Y: a few groups of rows, each row roughly a mix of its group's hidden directions
Y (94 x 11)
[[  0 -25   3  -3   2   3  24  12   1 -30  -8]
 [  4  10 -10  22   5  24  19   5   9  -7 -24]
 [ 15  -2  10  17  -4  27  25  12   1 -15   2]
 [  5  -9  10  -6   7 -19 -31  -8 -12  16  17]
 [  2  26   3   0 -20  -1 -30 -19  -3  -1  -1]
 [-13  26   5 -24  -2   8  13   8  23  -7  -5]
 [  3  16   3   7   3 -20 -15 -19 -22  20  14]
 [  2  32   4 -23 -13  20   5  -5   1 -11  -1]
 [-22  18 -27  11   6  -1 -10  -1  15  12 -14]
 [ -4 -16   0  14   9  -1  32  -8  11 -18 -17]
 [  0   9   7   1   2 -10 -34 -17  -6  21  16]
 [-10 -10 -10  -3  -3   3  31  22  14 -13 -15]
 [ 20  26   9  16   8  13  -4 -16 -10  14  12]
 [ -1 -11 -10   1   0   6  34  17   8 -17 -17]
 [ -2 -13   1 -18   0 -19 -26  17  -8  14  16]
 [  4   3   1   2   1 -13 -36 -11 -12  20  15]
 [  7 -31  10  -3  -1  -4  15  14 -11 -20  17]
 [ -6 -23  12  -7  23   1  18  13   1  -9  22]
 [ 13 -25  15 -14  13   7  11  12   3 -10  24]
 [ 14  -9  28 -12 -12  14  15  -1 -14 -14  14]
 [  0   3   9 -17   2 -13 -31   2  -6  20  19]
 [ -7 -26  -9   2   6 -24 -21  15  -7   8  12]
 [-18  -7 -23   5   9 -20 -20  18   9  13  -4]
 [-12  24 -18  14  -7  -1  -7 -10   4   8 -29]
 [-12  34  -4 -10   1  12  12  -9  22  -2 -12]
 [-14  33  -2 -12  -2  17  13  -7  20  -4  -8]
 [ -9  32  -4   5 -18   5 -19 -14   6   6 -15]
 [  7 -16  19  -7  18   6  15  10  -2  -3  31]
 [ 10  15   3   2   7 -10 -25 -18  -9  27  11]
 [ -4  10  -8  -9  -3 -24 -29 -18  -8  16  -1]
 [  5 -25   9  -5  14  11  27  20   6  -5  12]
 [ 34   4  -1   1  17  -1   3 -25   6   1 -16]
 [ 14  -8  24  -6 -12   9   8 -14 -22 -13  20]
 [ -2 -12  13   1   9   6  32 -10  11 -23 -11]
 [ -9  22   0   5  -1  -7 -22 -16   7  30   7]
 [-14  17   8 -23 -16   5 -18  -1  22  13   2]
 [  5 -10  -1   4   6   8  37   2   5 -21 -16]
 [  8   4   6   1   0  22  31  -3   2 -26 -12]
 [ 22  -2  23 -25  -9  12   9   1 -10 -15   9]
 [ 12   8  12   6 -31  -7 -15 -10 -21  -8  12]
 [ -9 -19   1  -9  27   7  22  17  15   1   5]
 [-15  -5 -22  25  12 -20 -12  -1   7  15  -7]
 [  1  28  -9  25   2  17   5  -8   3   3 -22]
 [ 16 -13  16  -2  -7  21   5   8   2 -30  14]
 [ 12  -7   2  21   4  21  29  12  -3 -17  -5]
 [-30 -15 -14   9   6 -17 -11  17   8  10   6]
 [  8  14  -5  15  -1  -4 -30 -19 -12  20   7]
 [ 21  -6  -2  16  11  24  13   3   2 -27  -8]
 [-12  10   1 -20  -6 -20 -27 -11   2  20   7]
 [-15  14  15 -14  23  12  -3  -1  18  10  21]
 [-22   7 -20  10  15 -13  -4   4  24  12 -12]
 [ 12 -21  11   5  10  15  23  14  -3 -19  14]
 [-10  13 -11  -9  -2 -19 -13  -9   2  35  -8]
 [  1  -8 -13   1  10  -6  36  15  11   1 -19]
 [  4  -7  20 -25 -13  22  10  13  -7 -13  11]
 [  1 -32   9 -14  12  -3  12  14   0 -15  18]
 [ 17  10  20 -22  -9  22  17  -2  -2 -14   0]
 [ 15   9  12  -1   3   0 -30 -19 -18   9  16]
 [ -5  -8 -18  16   0   3  30   8  10 -11 -22]
 [  6  -2   2  -8  -3  19  32  12   2 -26 -10]
 [ 20  -9  19 -18  -9  11   1 -11 -20 -13  18]
 [-21  13 -24   7  12  -9  -8   3  23  12 -14]
 [ -1 -20   2  -3   4   3  32  11   6 -24 -12]
 [ 34  -5  -4  12  -1  -2 -13 -16 -24   2  -5]
 [-18 -19 -12  25  13 -20  -5   7   8  14  -3]
 [  2 -11  10   0  11  26  24  17  15 -15   6]
 [ -2 -20  -5  -7   2   0  30  23   6 -19 -11]
 [-27  16 -22   8  -5 -17 -17  13   3   8   0]
 [  3  15  24 -10  -5   4 -17 -10  -3   2  32]
 [ 11   0   3   6  -5  24  21  -3  -6 -32  -8]
 [ -3  -7  -3  -2   1   9  36  12  12 -19 -15]
 [  9   4  -9  36   5   4   8 -12   0  10 -24]
 [-18  31  -8 -23  -6  14   0   2  15  -4  -2]
 [ -2  28 -13  14 -10  -3 -12 -15  -3  16 -21]
 [ 11 -22   1   3  -5  16  14  14   4 -32  -5]
 [-15  31  -1  -8  -1  15  15  -6  22  -3 -10]
 [ 14  15  18 -10 -17  25  14 -10 -12 -13   2]
 [ -2 -13   3 -12   5   3  35  17  10 -17 -11]
 [ -2   3  -1  12   7 -19 -26 -19  -2  27   7]
 [  2  17  -3 -11  -2  -8 -27   6  -5  30  13]
 [ 16   2  10   5   8  17  29 -14  -3 -22 -10]
 [ -4  25  -1   4 -21 -10 -26 -18  -9   4  -3]
 [-30  -3 -24  17   1  -6 -16  10   3  14  -1]
 [  6  16  14 -20 -15  28  10  -8  -8 -13   6]
 [ 20 -30   1   7   5 -19 -15   3 -18   4   8]
 [-31  17 -18  16   5   1   1  -5  17  10  -9]
 [ -2   5  -3  -8 -29 -17 -29 -12  -8  -6  -5]
 [ 13 -30  -8  13   8 -19 -17   9 -12   9   1]
 [  2  -1   5  -6   0  17  35   7   7 -24 -11]
 [-20  28 -19  17   3 -10  -2  -9  13   8 -11]
 [  2  23  10 -33  -1  13  11  -3  16 -12   0]
 [ 14  -7  10  -7  10 -18 -12 -10 -20   9  29]
 [-27  20   2 -11   3   8  16   0  27  -3  -2]
 [-12  17   1 -19  -7 -12 -29 -13   7  17   4]]

one row of each group, then the others: which group is each in?
[ 27 -19  17  -9  -8  11   0  -2 -23  -9  11]  (45)
[  0 -11  -4  -8   1   6  34  21   7 -18 -12]  (72)
[ -4  27  12  11 -14  29  -1  -2  11 -14  -2]  (44)

[-13  12 -10  -1  -7 -12 -28   5   5  29   8]  (72)
[ 16  15   8  -7   6  -3 -26 -13 -15  20  15]  (72)
[ -9  13  -9   4  -2 -15 -26  -4   4  32   6]  (72)
[ -2 -29   5 -11   0  -1  16  18   0 -28  -2]  (72)
[ -2  -6   9 -36  -3  -7  -6  24   4  -9  14]  (45)
[ 15  15   3   6   3  23  29 -11  -1 -16 -12]  (72)
[-11 -17 -21   5   6 -18 -25  18  -2  12   1]  (45)
